Here is a table of points, one per row:
"-0.07 -0.44 -0.79 0.80 0.83 0.60 -0.07 -0.76 -1.38 -0.64 0.87 -0.82
 0.20 0.29 -3.17 -0.98 -0.43 0.37 -0.77 -1.12 -1.04 2.13 0.99 0.42"
"-0.37 -3.08 0.02 -1.11 -0.53 0.84 -0.11 0.62 0.44 3.62 -0.08 -0.08
 -0.13 -0.18 -2.37 -2.27 -1.45 1.41 2.42 2.00 2.03 -0.45 0.52 1.39"
"-0.54 -0.04 0.57 0.50 2.30 -0.22 -1.12 -0.50 0.33 -0.84 0.68 0.89
 0.62 0.96 1.67 -1.22 1.58 -0.03 1.02 -0.38 -0.24 1.13 1.93 -1.59"
"0.38 0.34 0.05 0.87 2.16 0.06 1.02 -0.52 -0.52 -0.20 -1.67 0.45
 -0.45 -0.46 1.02 -0.20 -0.81 -0.87 3.41 0.93 0.40 0.83 0.84 -0.28"
"0.44 -3.25 -0.06 -0.46 -1.36 -0.82 -0.75 -0.47 -0.28 1.25 0.02 -0.31
 -0.30 0.06 2.05 1.13 -1.66 2.07 -0.77 -0.54 -0.54 -0.34 0.18 1.00"
"-0.45 -1.12 -0.70 -0.51 1.28 0.60 2.65 0.19 -0.28 0.02 1.37 -1.69
 -0.02 0.61 0.77 -2.04 0.85 -1.08 -2.79 -1.00 -0.50 0.35 0.55 -0.38"
"0.58 -1.09 -0.51 -0.09 0.08 -0.83 2.08 -0.37 0.00 1.53 -0.92 0.32
 0.96 1.32 2.85 1.17 -0.92 0.40 -2.67 1.28 -0.92 -1.84 1.23 -0.31"
"1.41 0.14 1.76 -2.00 -0.01 0.30 -0.80 0.57 -1.12 -2.35 0.61 0.20
 0.12 -2.16 -2.74 2.13 3.12 -2.25 3.15 0.36 -0.29 -0.75 -0.45 -0.82"
"-0.87 0.79 -1.59 0.84 -0.06 0.06 -1.18 -0.22 0.35 1.09 1.40 -0.39
 0.90 0.92 1.65 0.90 0.12 -0.11 -0.03 0.93 -0.40 -0.54 -0.52 0.19"
"0.92 1.19 1.51 -0.75 -4.23 -0.06 -0.23 1.07 -0.62 -2.52 -0.10 -0.16
 -0.58 -1.19 -1.01 0.30 2.14 -0.51 -1.98 -0.74 0.17 -1.64 -1.11 -0.74"
"0.39 -0.16 -0.23 -0.14 -2.02 -0.18 1.95 -0.59 -0.17 0.25 -1.16 0.52
 -0.37 0.90 0.73 -0.63 0.53 0.15 -0.53 0.84 1.15 0.30 0.96 0.80"
"-1.16 -0.76 0.48 0.58 -2.65 -0.97 -2.45 -0.08 -1.70 -0.18 0.05 0.36
 -2.55 -1.76 0.57 0.83 1.57 1.24 3.91 -0.76 -0.43 2.70 -0.89 0.99"
"-0.67 2.03 1.19 -0.07 0.20 -0.92 -3.46 -0.76 0.18 1.07 0.84 0.08
 -1.93 -2.25 2.18 1.32 1.63 -0.64 -2.45 -0.23 -0.07 2.85 -0.90 0.43"
"0.40 2.02 -0.17 -0.18 -0.38 0.48 0.41 0.44 0.36 0.00 -0.80 0.32
 0.23 -0.93 0.28 -0.91 -0.08 1.21 -0.88 0.55 -1.24 -1.09 0.72 1.39"
"0.61 -0.61 -1.39 -0.80 6.58 0.61 -0.83 -0.30 -0.21 -1.52 1.42 0.17
 0.00 1.13 0.61 -0.79 -0.35 -0.44 0.49 -0.56 -0.73 1.45 -0.27 -0.48"
"-0.64 0.89 -0.50 1.02 -0.36 1.12 0.37 0.52 -0.12 0.29 0.07 -1.31
 1.87 0.28 1.27 1.24 -0.60 -1.09 -2.16 0.17 0.73 1.17 -1.07 1.03"
"-0.04 -0.60 0.01 0.17 1.39 0.57 -1.60 -0.37 0.34 1.54 0.46 -0.57
 0.36 -0.07 0.36 2.04 0.32 -0.29 -3.34 -0.25 0.78 -0.88 -1.15 1.10"
"-0.75 0.59 1.01 -0.17 3.94 0.40 0.90 -1.07 0.39 -0.25 0.66 -3.18
 -0.23 -0.88 -1.93 -1.60 0.74 -0.92 -1.40 0.01 -1.17 0.82 0.38 -0.10"
"-0.77 -0.27 -0.20 0.02 2.81 0.52 -0.25 0.66 0.54 -0.62 0.06 0.07
 0.53 0.84 0.64 -2.11 -0.48 0.34 -1.10 0.19 0.27 -1.79 1.30 0.27"
"-0.26 -0.99 1.58 1.28 -1.54 -0.41 1.10 -0.19 0.25 0.27 0.59 0.31
 -1.59 -1.78 -0.22 1.69 1.44 0.97 0.33 -2.04 -0.22 1.91 -0.74 -0.05"
"0.45 -1.34 -0.20 0.02 -2.10 -1.26 0.91 -0.63 -0.67 -0.44 -1.49 -0.13
 0.41 0.03 0.10 0.70 -1.74 0.14 0.06 0.74 -0.67 -5.31 0.81 -0.65"
"-0.18 -2.58 -0.88 0.30 2.07 0.78 -0.39 -0.93 0.66 1.64 0.90 1.18
 -0.36 1.39 -3.09 -1.12 -0.58 1.23 1.99 1.09 1.74 0.27 -0.27 0.21"
"0.32 -1.05 1.30 -0.56 -0.90 -0.96 -0.36 0.18 0.22 -1.23 -1.38 0.10
 1.24 1.04 3.10 1.61 -0.39 0.45 0.84 -1.33 1.07 -0.47 -1.04 -1.55"
"-1.23 0.40 -0.76 2.84 4.73 0.90 0.15 2.30 0.39 -2.08 -2.50 1.28
 1.57 -0.37 0.92 -3.33 -2.65 -2.12 -4.15 0.40 -1.06 1.67 0.42 1.22"
"0.48 0.37 -0.83 0.50 -2.09 0.73 -0.95 -0.18 -0.23 -1.21 1.29 -0.77
 0.68 1.84 -0.13 -0.67 -1.11 -0.03 3.94 -0.47 -0.23 0.33 -0.24 0.18"
"-0.33 0.36 0.85 -1.15 -0.14 1.22 -0.65 -0.71 -0.99 1.98 -0.43 0.82
 -0.72 0.18 -0.29 -1.37 -0.30 -0.80 1.61 2.06 2.07 -2.52 1.43 -0.11"
"0.16 0.10 -0.52 -0.20 0.25 -0.96 -0.37 0.93 0.36 -1.00 -1.25 0.89
 0.90 0.73 -0.58 0.90 0.55 -0.70 1.68 -1.70 0.33 0.60 -0.73 -0.12"
"0.66 2.70 -1.01 0.69 0.64 0.38 -0.54 -0.08 0.36 -1.19 1.64 -0.36
 -0.52 1.21 -1.15 0.10 -1.64 -0.31 2.30 -1.11 0.59 -0.05 -0.13 0.18"
There is one direction along which these points spread out most. Take the direction at right angles to it along which they spread out most. Then take the direction at right angles to both along which they spread out most. Go by this last direction. How far along it is each point below, from 0 to 99? 50 is the average, and the first point above lies past it. One standard deviation of the points above along it is 16.
"1.32 2.55 0.97 -0.28 -3.16 0.62 0.73 1.69 0.19 1.33 -0.07 1.60
 -0.19 0.28 -0.15 0.83 1.32 -0.95 2.84 0.43 -0.54 -2.12 -0.01 0.28" 45
"0.51 -1.43 -1.11 -0.66 -2.60 -1.23 -0.11 -0.06 -0.73 -0.04 -0.82 1.00
 -0.61 0.30 0.86 2.00 -1.35 0.50 -4.60 1.35 -0.77 -0.17 -0.09 0.53" 51
"-0.37 -1.13 0.70 1.20 -0.20 0.31 1.16 -0.12 1.53 0.66 0.58 -0.67
 -0.18 -0.98 -2.32 -1.59 -0.87 0.60 0.41 -1.00 -0.32 0.86 -1.06 -0.27" 47
"-0.38 1.84 0.66 -0.61 -2.07 -1.51 -0.67 0.33 0.40 -2.60 -0.15 0.71
 1.93 0.37 -0.43 1.10 0.26 0.98 3.30 -1.95 0.98 -0.27 -0.92 -0.81" 57
"0.40 -0.61 -0.58 -0.35 -1.34 -0.68 1.52 -0.75 0.80 -0.40 -1.80 0.13
 -1.16 -1.38 -0.50 0.05 -0.75 0.28 -1.22 1.01 -0.90 -0.76 0.52 -3.03" 45
"0.20 1.57 -0.55 -1.48 0.96 -0.93 -0.86 -0.43 0.55 0.34 -1.65 0.70
 -1.13 -0.40 -1.08 -0.21 1.54 0.38 -1.67 1.72 0.14 -0.42 1.21 -1.69" 52
"-0.71 0.54 -0.31 -0.76 0.41 0.18 1.25 0.89 0.07 0.97 1.18 -1.08
 0.63 -0.12 -0.21 0.50 0.10 -0.02 0.57 -0.47 -0.78 0.32 -1.09 -0.31" 53
"0.18 2.12 0.25 0.71 -2.89 0.66 1.54 -0.29 0.31 1.46 1.56 -0.57
 -0.13 0.22 -0.28 0.45 0.36 0.43 -1.74 -0.43 0.61 1.70 -1.31 1.66" 61
